One turn moves every row onto another: examples first, then more rows asked:
Fuso: [  3 -24 -17  14  -9  22  -2 -17  12  38 -19  20  28  -3   5   3 -14  16
 -36 -33  -2  -7   0  12  -2  30]
zive: [-13  29  -3  26  18  30   5  38 -17   5  18  16 -16   6  14  -9 -12   7
  28  13  -3 -15   6 -26  -7   7]
San: [ 20 -11 -21 -26   5   0   8   3  14  14 -18  32  26  22  25  22 -13 -18
 -16 -30 -13 -40   4  18 -29   8]
nit: [-15  27  -4  24   9  40   3  22  14  15  21 -18 -21  -5 -28   7 -20   5
   0  -2   5 -12  12  -6  14  50]
dinat: [ 19 -27  -6  -3  16  -9 -12 -32  -6  18 -30 -13  16 -26   0  22  11 -11
   1   3 -21  -7  45  10  -4  12]
zud: [ -4  27 -22 -26  22   5  13  20   9  12  53   7   7  18  17  20  -9  12
   8  -7 -13 -12  10 -11   0  43]
fege: [ 13 -19 -17  11  -3  29 -12  -4   8  18 -19  -8  22 -19  11  -6 -13  18
 -49 -22   1   8 -14  -5  11  22]
lotak: [ 22 -21 -16   0 -11  10  -8   8 -26   8 -38   6  -7  10  21 -19 -25 -24
 -17  19 -11 -26  -8  -1 -10 -13]
kop: [ 19 -27 -17  15  -4  18 -25 -11  -6  37 -13   6   7 -12  -1 -10 -16  18
 -46 -24  -7  -2 -15   4  -1  15]
tegur: [ 23 -39  -9  11  19   0  -3 -21  -4  12 -26 -21  19 -28   4  26  10 -20
  -1  -5 -22   4  32   8  -9  16]
rozus: [ -9   5   2   0 -11   0  -4  -4  15  15 -37  -3  24  16  -9  -6 -22 -11
 -20 -17   9   1  -6  42 -36 -11]
rago: [-18  -1 -11  18  32   4   7   0 -28   8  16 -22 -14   4  -2  19 -10   2
  39   5 -20  -3  44  -3   7  33]
rad: [-23  30  -7  -9  34  -4  -3  17  -5  -9  17 -39 -13  20 -22  15 -23  -3
  17 -12  -2   5  19  28 -19  21]
Nol: [-19  37   5  22   3  30   6  35  -3  13  19   8 -18  12   7  -1 -18   4
  25   7  -3 -36   9 -21   6   6]
Kiget: [-19  39   7   8  23  16  -3  34   7  -5   9 -25 -28  15 -29  17 -22 -17
  23  -9   0 -28  16  14 -16  14]
Vuvo: [ 10  -3 -17  16 -21  12 -11   9 -21  14 -49  12   4  -2   2 -13 -16   2
 -29  -9  -7 -13  -2 -10   4 -28]
Lim: [-10  28   0  15  19  17   8  37 -21  13  23  -1 -13  15  17  -7 -13   4
  37  11 -13 -28   7 -21   4   9]
Mamib: [ 35   9 -19 -32  -2 -18  -4   6  17  14 -14  16  26  -5  -7  31  10 -22
 -20 -19 -17 -12  12   8 -31 -14]
Bib: [  6  37 -11 -16  25  12  10  37  12  17  52   1   2  10   6  11  -4   3
  17  -2  -9 -20   0 -14  -5  38]
toze: [ 23 -19 -26  17 -19  18  -3  -9  -5  27 -34   3  11 -26 -13   4  -3   1
 -40  -4  -8   6  13 -12  15  17]
Puge: [  7   7   1 -14  12  -5 -17   7  12  -8 -33 -30  19   0  -6   3 -13 -17
 -23 -21   3   7 -10  33 -34 -20]
lepe: [ -8  30 -11  11  19  31   0  31   5  15  32 -26 -12   1 -18  -5 -20  15
  -3  -5   4  -1  -4  -5  10  55]
zik: [-26  26 -16   5  13  24   0  16  -1   8  27 -22  -9  11 -10  -6 -29  26
 -13  -8   6  12  -1   0  16  45]
Moro: [ -5   8  -2  24  41  10   2  18 -19  15  22 -23 -16  -2 -11  18  -3  -3
  45  -2 -20 -16  34  -4  -2  32]
Vadi: [ -8  21 -17  22  24  42   1  27   4   5  22 -10 -19 -11 -22   2 -16  10
  -5  -4   8   7   4 -10   1  56]
Pekol: [ 38  -8 -19 -36  14  -2   0   8  19   6   0  16  33  -3  34  26   6 -15
 -21 -21 -19 -22  -2  -1 -21   5]
remaz: [ 44 -18 -26 -35  13  -6 -12   2   6  17  -1  19  13   5  15  22  -4 -19
 -28 -22 -22 -32  -5   9 -29  10]
riz: [-13  34   0   5  37   9  -6  34  -4  -1  17 -41 -20  11 -29   8 -21  -6
  22 -12   0 -10   7  18 -16  24]
kuvi: [ 10 -17  -8   7  -3  13  -1  12 -22  -4 -44   0   9   2  38 -13 -16 -14
  -7  10 -12 -22  -2 -10  -1 -26]
dupor: [ -6  12   1  25  29  20   5  13  -2  18  24  -6 -19  -7 -13  32  -1  -7
  38  -6 -19 -32  40  -9   1  34]
namo: [ -1  45  -1 -11  13  17  10  31  30  14  46   6  -3   6  -9  24  -4  -7
  14  -5  -6 -26  11  -6 -11  34]
Zus: [-20  25 -10  -1  16   7  11  27 -26   0  19   3 -11  28  28  -3 -22   6
  31  13 -12 -23  13 -16   5   2]
laki: [ -1   7  -6  26  45  18   3  18 -12   8  24  -1 -16 -12  -9  28   5  -4
  40  -5 -15 -10  38 -10 -17  31]
vaku: [  7  40 -13 -13  28  18   9  39  18   2  45  14  -1   4   0  17  -1  -5
  12  -1  -2 -10   3 -11 -25  34]
mel: [ 34 -38 -11   6   4  -5  -7 -25  -6  28 -17  -7   9 -22  -7  13   4 -28
  -8  13 -23   3  25  13 -17  19]
Zikot: [ 15   2   3 -11   1 -13 -25   0   4  17 -21 -11  10   4 -14  -4 -13 -17
 -22 -11  -3   3 -12  36 -44 -25]
nipog: [  9 -10 -19  -4  -2  20 -21 -15   6  21 -25  -5  14 -18   1  -6 -11  24
 -52 -19   3  -3   0   2  17  29]
Gapum: [ 14 -31 -10   2   1  -3  13 -26   9  22 -30  -1  25  -5  -7  23  -2 -32
   0   2 -13  -3  33  28 -24  26]
mukob: [ 18  15 -16 -19 -10  -6 -10  18  -2  -5 -47  -2   4  10 -12   4 -15 -25
 -28 -13  -3 -15  -3  16 -25 -31]
pud: [ 37 -25 -28  -5   6  -3  -4 -12   1  23 -21   7  14 -23 -14  38  12 -14
 -20 -22 -25 -10  33  -1  -7  16]
nuku: [  7  -6  -9  -6  -9   6  -8  -1 -21   4 -45   8   7   3  35 -17 -13  -6
  -9  19  -9 -30  10 -10   7 -20]
rito: [  1  12   0 -22   9 -10 -26  -5   6  -2 -41 -26  11   3 -11   0 -14  -7
 -22 -18   4  -5   5  36 -25 -19]
Gafe: [-14  35  -3  11  39  20  -7  39  -6 -14   7 -21 -26  10 -25   9 -19 -10
  21 -11   5  -7   9  12 -31  14]
bugig: [  3 -27 -15  13 -14  19  12  -2 -17  10 -53  15   7  16  22  -9 -27 -20
  -9   7  -6 -29   9   7  -3   4]
peta: [ 32   4 -21 -51   9  -7  -7   0  18  10  -7  17  28   0  26  20   3  -7
 -28 -13 -13 -30   6   1 -13   9]

Mamib moves to mukob
remaz moves to Zikot
peta moves to rito
Now these:
Gapum moves to San
kuvi moves to fege
zud moves to rad
zive moves to Vadi
nit moves to dupor
riz moves to Lim

